Each path below is one point turned by a fixed rotation once a step. After each direction that follows a path, write how fast that rotation turns it, in degrees a step (0 if it stays still).
Each turn is a multiple of 5 degrees from 10 to 175, or 0.
Each row of a path follows its step; steps can be skipped.

step 1: -3.270 -0.624 -2.965 -2.612 -1.928 -5.019 -3.693 0.478 -0.131 2.126
 2.453 3.849 1.831 0.268 -0.463 -1.479 -1.350 0.544 0.369 -1.648 1.378
 -1.422 1.317 2.248 4.290 2.478 1.073 6.132 -1.817 4.099 -1.881 -0.949
 2.558 4.195 1.668 -0.411
step 3: 0.390 1.239 -3.906 2.802 0.880 -1.492 2.360 2.791 -2.310 6.569 1.039
 -1.760 2.259 2.292 -1.962 -0.007 0.013 1.212 1.939 0.527 0.242 -2.467
 -1.221 3.533 -1.998 -4.930 1.973 -2.278 1.692 3.346 4.397 0.875 0.738
 -0.657 4.297 2.491
step 6: -0.806 -5.271 -2.650 2.652 -1.771 -2.926 -1.553 0.517 0.782 3.139 -4.549
 -3.855 0.499 -2.287 -0.146 0.023 5.433 1.525 2.336 0.914 3.045 -1.557
 -4.380 0.591 -3.217 0.465 -2.983 -0.134 2.397 2.131 -0.636 0.496 -1.671
 -2.540 1.226 -3.129
step 8: -0.513 1.560 1.707 4.569 -1.025 0.268 -1.040 -4.287 0.474 -0.665 1.305
 5.055 -3.320 -0.264 -2.333 0.386 2.938 -0.680 -0.775 -2.681 1.846 3.229
 4.259 -0.324 -2.114 0.516 -2.853 -5.464 1.069 4.282 -0.327 -1.824
 -2.684 -3.008 0.835 1.635
step 9: -3.047 -3.379 -0.153 -1.114 0.303 -5.059 -3.149 -1.419 4.571 0.547
 -2.438 2.545 -3.041 0.381 -2.323 1.122 0.747 4.815 0.487 -3.656 3.473
 0.722 -3.684 2.239 0.772 -0.004 0.840 1.314 -0.524 1.071 1.427 1.379
 3.380 -0.247 1.979 5.464
step 10: -5.083 0.620 -1.482 -1.580 -1.184 -1.044 -4.723 -1.042 1.831 0.673 1.583
 -0.519 3.533 0.913 3.864 -3.528 1.757 0.487 2.359 1.690 -0.371 -0.466
 4.195 -0.040 0.854 4.272 -2.893 2.243 -2.893 1.230 -0.343 4.381 -1.440
 -1.714 -3.551 4.573
step 11: 2.479 2.384 -4.001 2.716 -0.428 -2.177 0.425 -1.719 -2.182 3.028 0.919
 3.324 3.662 1.322 -1.444 1.176 -0.306 -2.371 1.352 -3.588 0.101 -4.879
 1.561 0.457 1.853 -0.234 2.603 -1.891 0.255 5.460 -5.447 0.074 0.104
 -1.656 -0.698 4.353
step 12: 0.713 0.077 0.259 1.072 -1.349 -1.921 -1.591 1.234 0.547 0.071 3.485
 1.926 1.788 2.683 -1.466 0.269 -4.990 3.230 2.114 -2.441 -0.571 -0.988
 -3.300 3.837 -2.249 1.260 -1.159 0.434 8.602 1.946 3.361 4.479 0.602
 -0.896 -0.020 0.085
-0.845 -0.148 0.139 0.643 -0.117 0.099 -0.349 0.447 0.023 -0.541 -0.616
 0.409 0.615 -0.074 -0.934 -2.021 -0.177 1.049 0.358 -0.462 -0.729
 -0.536 0.012 -0.740 0.774 1.382 0.654 1.085 0.561 -0.922 2.006 -1.235
 -0.314 0.815 -1.837 -0.244
130
-1.267 0.644 -0.569 0.422 -0.544 -0.727 -0.923 0.294 2.398 0.074 -0.438
 -0.115 -0.592 -0.487 1.493 0.477 0.547 1.634 -0.991 0.094 0.131 -0.790
 0.584 -0.467 0.458 -1.123 0.366 0.813 -0.558 -0.499 -0.632 0.534 0.530
 0.059 -0.258 -1.802
90
1.045 -2.236 -0.780 -0.747 -0.724 -0.170 -0.800 0.342 0.151 -0.956
 -0.232 -0.387 1.158 0.358 1.446 -1.337 1.033 -0.800 -0.372 0.044 -0.224
 -0.796 -1.103 0.347 0.919 0.989 0.133 0.311 -1.469 0.969 -1.160 -0.133
 -0.427 -0.062 -0.110 -0.193
80
0.779 -0.570 0.734 -0.663 1.121 0.657 0.084 -0.551 1.111 0.845 0.665
 0.055 -0.446 0.692 -0.010 -2.237 -0.735 1.097 -2.000 -0.285 0.221 1.392
 0.232 0.941 0.032 -0.745 0.610 -0.280 0.016 0.350 0.417 -0.782 0.134
 -1.677 0.242 -0.134
80
-0.020 0.423 -0.013 -0.718 1.276 -0.778 0.304 0.225 0.580 -0.533 -0.812
 -0.407 0.461 -0.507 -1.843 -0.251 -0.870 0.180 0.215 -0.622 -0.102
 -1.220 -0.656 -0.288 0.445 -1.621 1.547 -0.638 -1.708 0.101 -0.962
 -0.870 0.805 1.089 0.508 1.244
175
0.102 0.761 0.335 0.288 0.839 0.042 0.239 0.399 0.760 0.694 -0.281
 -0.539 -0.993 1.527 0.187 0.596 0.055 0.349 0.459 -0.506 -1.239 0.929
 0.479 1.118 0.701 1.289 0.171 -0.283 0.468 1.054 -1.959 -1.197 -1.196
 1.834 -0.653 -0.395
110
0.663 -0.456 -1.072 0.233 -0.154 -0.156 0.970 0.811 -0.703 0.421 -0.030
 0.602 -0.805 -0.792 -0.431 -1.011 0.221 0.239 -0.803 1.782 -0.761
 -0.241 0.875 1.047 -1.995 0.049 -0.203 0.818 -0.738 0.143 0.320 -0.476
 0.576 1.980 1.199 -0.916
25
